In the rows, 128 means zero.
Each named turn below is shown by a few rows before and after it. Which turns, in which order, take the first row of each later pair to the second? The first pair is answered.
pel:
[136 155 119 136 101 160 123 130 160 151 139 123] => [150 153 119 148 104 151 160 114 126 107 127 126]
[116 127 114 138 119 132 118  96 117 130 109 124] => [107 129 121 142 115 138 109 110 134 141 122 111]
[115 149 134 169 159  55 107 138 131 169 169 147] => [120 149 140 180 158  51 135 129 106 136 168 139]
[113 125 117 128 123 133 122 121 113 129 119 135] => [107 126 125 132 122 133 118 129 122 128 125 123]
Fadig:
[103 156 142 157 124 107 113 131 130 145 163  99] => [ 92 154 122 142 105 128  98 108 129 149 151 101]
[118 128 145 137 143 104 123 120 114 118 142 127] => [110 131 133 135 130 114 115 107 110 120 139 131]
[113 129 154 154 135 108 112 182 150 156 164 104] => [ 83 130 142 166 122 113 103 157 130 151 164  96]
Siru:
[113 119 113 126 115 117 168 101  87 100 129 141] => [114 126 103  97 142 101 127 116 124 153 136 176]
[113 163 158 159 164  58 115 113 113 141 155 158] => [111 137 140  94 109 179  64 132 167 166 108 146]
[144 134 124 116 148 110 141 121 120 123 115 145] => [145 126 120 103 134 132 123 124 133 126 107 136]
Then:
Between the rows of a pair lie 2 to 3 turns.
[113 132 105 108 120 152  80 135 183 187 116 137] => [112 126 110 105 111 164  82 139 182 179 109 129] : Siru, Siru, Siru
[139 135 159 126 160 115 126 163 155 150 155 117] => [ 89 144 114 128 116 151  97  98 118 155 141 110] : Fadig, Fadig, Fadig
[123 110 121  99  96 173  91 134 138 135 118 112] => [108 118 116 131  99 137 125  94  82  97 120 105] : Siru, Fadig
[105 175  97 168 141  46 152  84 106 110 145 176] => [ 94 174 127 191 129  50 164 112 106  98 168 126] : pel, pel
[127 125 130 109 122 149 120 148 151 130 130 122] => [119 129 105 106 125 142 123 109 126 129 116 143] : Siru, Fadig, pel
[132 146 141 162 165  79 140 128 108 120 148 145] => [104 130 113 143  95 175 121  96  98 113 109 108] : Fadig, Siru, Siru
[163 128 128 107 128 112 154 129 119  91 114 138] => [141 136 142 113 139  99 118 167 152 140 144 126] : pel, Fadig
[ 92 130 129 138 109 142 116 114 111 134 143  92] => [102 136 125 152 123 106 132 105  97 121 151 104] : Fadig, Siru
[117 130 148 148 116 127 136 131 118 121 142 102] => [111 131 143 145 113 134 124 136 126 135 144 101] : pel, pel, Siru
[ 93 139  78 118 123 133  77  73 110 157 102 150] => [109 126 136 130  91 189 105 152 143 125 119  63] : Siru, Fadig, pel
[104 122 157 121  97 178 122 131 119 109 125  70] => [130 112 163 104 111 179 126 151 145 111 117  85] : Fadig, Fadig
[158 113 139 130 129 133 181 158 123 101 117 117] => [142 117 100 100 145 128 121 126 144 157 104 174] : Fadig, pel
[189 127  98 113 146 112 117 141 164 135 121 134] => [136 139 106 164 112 108 126 120 118 118 150  69] : pel, Fadig, Fadig
[103 135 140 129  81 173  78 111 143 137 112 103] => [109 156 153 156 136  79  85 124 140 155 151 135] : pel, Siru, pel
[116 132 115 151 111 126 130 112  97 114 136  98] => [125 133  94 143 117 120 123  93  97 119 124 127] : pel, pel, pel
[154 123 146 144 144 109 163 136 118 109 146 110] => [157 111 139 110 112 165 142 141 139 120 127  97] : Siru, Siru
[103 139 139 143 129 115  94 164 159 168 165 109] => [ 87 142 143 173 121 103 114 148 123 139 170  89] : Fadig, Siru, Siru
[133 150 138 138 151 112 137 171 124 126 164 105] => [153 143 122 123 149 128 162 139  97  87 127 121] : Siru, pel
[170 156 141 107 165  88 135 154 133 135 137 191] => [164 143 149 134 126 125 182 141  86  68 125 135] : Siru, Siru
[ 76 121 118 140  93 129 119  74 114  99 103 116] => [108 109 122 117  88 152 133  91 128  82  84 123] : Fadig, pel, pel
[123 117 144 132  94 164  90 126 136 143 112  81] => [133 116 123 110 107 163  74 105 138 152  95 121] : pel, pel
[138 137 161 123 128 130 101 201 180 163 150  98] => [155 138 135 153 135  95 188 112  76  67 109 126] : pel, Fadig
[107 114 116 134 117 141 111 107 114 142 132 129] => [116 109 118 125 109 160 109 118 121 137 126 126] : pel, Fadig
[ 96 122  98 130 105 161  89  77 108 145 132 103] => [102 135 102 149 135 109 111  61  90 132 141 123] : pel, pel, Siru
[111 129 154 160 141  80 109 130 147 153 158 116] => [132 105 135 138  95 155 141  97 115  92 105 101] : pel, Siru, Siru
[117 142  93 141 171  95 135  82 109 131 123 152] => [117 129  78 107 136 156 118  80 130 133  95 147] : Fadig, Siru
[157 114 152 128 100 154 102 139 150 161 111 142] => [144 122 169 158  92 149 117 138 132 147 132 107] : Siru, pel, pel
[113 149 101 130  86 171 128 103  99 102 111 162] => [123 139 135 121  85 189 118 172 145 119 132 126] : Fadig, pel
[155 141 120 129 138 104 113 131 164 178 141 192] => [124 139 113 179 100 120 164  77  81 112 131 141] : Siru, Siru, Fadig
[164 122 120 104 136 161 148 136 136 112 109 132] => [143 133 148 138 143 130 161 159 133 110 144 100] : Siru, pel, pel
[107 152 123 158  98 150 114 127 116 158 164 103] => [128 155 104 161 119 120 140  94  82 131 144 142] : Siru, pel
[171 136 153 110 163 100 137 176 148 109 136 155] => [129 150 164 144 157  85 118 171 138 126 174 123] : Fadig, pel, pel
[147 105 109 126 127 117 114 137 124 124  89 150] => [143 100 137 141 116 129 123 168 130 120 106 109] : Fadig, pel, Siru
[159 121 132  90 161  85 116 196 170 152 152 155] => [ 88 146 120 157 135  56 123 139  92 141 189 111] : Fadig, Fadig
[134 138 151 127 142 120 117 165 141 145 152 118] => [128 136 154 132 118 145 124 162 130 127 147  92] : Siru, Fadig
[122 126 126 112  92 185  90 148 162 144 123 107] => [135 147 148 168 145  77 149 140 113 104 159 123] : Siru, Siru, pel
[111 121 115 134  97 166 110  64 116 115 125 125] => [132 112 128 112 102 185  97 105 164 137 119 125] : pel, Fadig
[125 132 127 146 157  68 139 113 133 139 147 152] => [107 122 103 109 117 148  97 101 162 161 115 141] : Fadig, Siru
[105 141 106 137  96 155 103 146 107 142 129 143] => [121 142 115 155 120 114 139 142  85 115 134 155] : pel, Fadig, Siru
[136 107 143 106 111 134 145 167 143 137 139 145] => [127 116 143 135 102 123 165 148 112 112 146 124] : Siru, Fadig
[144 126 140 132 120 123 163 128 109  91 137 109] => [147 127 158 126 130 114 143 162 142 123 156 109] : pel, Fadig, pel
[183 125 132 101 123 158 160 121 154  86 105 111] => [168 135 157 117 125 139 148 158 177 112 136  85] : Fadig, pel, pel
[ 99 119 130 127  79 183  87 127 133 144 135 106] => [145 110 123 113  89 184 134 111 111  92  96 133] : pel, Fadig
[117 108 132 138 123 121 160  92  74 122  99  94] => [130 108 123  89 143 131 106 123 145 187  99 143] : pel, Fadig
[120 142 140 146 137 105 124 145 125 150 177 116] => [103 140 124 127 114 146  97 128 128 164 159 118] : Fadig, Siru
[ 99 130 100 134  88 130 124  72  83 103 113 115] => [ 80 133 109 153  94 115 111  85  88 123 137 101] : pel, Siru
[136 129  83  94 153 134 117  79 140 159 110 181] => [103 122 115 109 104 198 103 118 156 165 126 101] : Siru, pel
[101 121  81 133 117 152 103  93  95 148 130 146] => [104 110 100 125  93 186 101 127 120 149 139 111] : pel, Fadig
[119 136 143 177 110 103 186 126  80  69 154  88] => [112 120  88 117  70 193 143  79  94  86  93 118] : Fadig, Fadig
[127 120  98 146  95 143 135 136 121  98 139 107] => [127 117 100 133  93 157 120 144 135 114 136 112] : Fadig, pel, pel
[132 133 161 152 122 123 154 121 122  97 140 114] => [131 128 153 115 101 164 123 130 155 124 123 120] : Siru, Siru
[114 116  99 128 141 137 124 114 133 143 123 108] => [133 111 110 117 152 133 130 134 149 141 121 118] : Fadig, Fadig
[104 123 147 135  96 173 107 145 139 137 143  63] => [ 91 140 138 144 142 104  87 137 145 181 170 107] : Siru, pel, pel
[134 132 131 173 115  53 122 140 132 160 149  98] => [118 133  99 173 100  69 115  86  98 142 120 113] : Fadig, pel
[123 132 111 132 115 135 118  91 124 149 111 142] => [118 136 137 167 118 115 140 111 114 133 140 108] : pel, Fadig, Siru
[121 102 107 118 139 144 105 141 155 164 129 139] => [122 108 125 142 155 111 124 159 147 157 151 128] : Fadig, Fadig
[146 126 132 107 135 150 127 158 160 137 103 138] => [128 126 148 137 120 149 140 167 146 123 125 102] : Siru, pel, pel
[168 118 118  70 131 123 146 108 113 151  83 152] => [158 120 158  93 140 108 139 173 150 172 131 112] : Fadig, pel
[118 123 126 120 104 158 133 134 130 129 122 119] => [ 98 130 116 126 115 128 118 115 124 147 130 140] : Siru, Fadig, pel
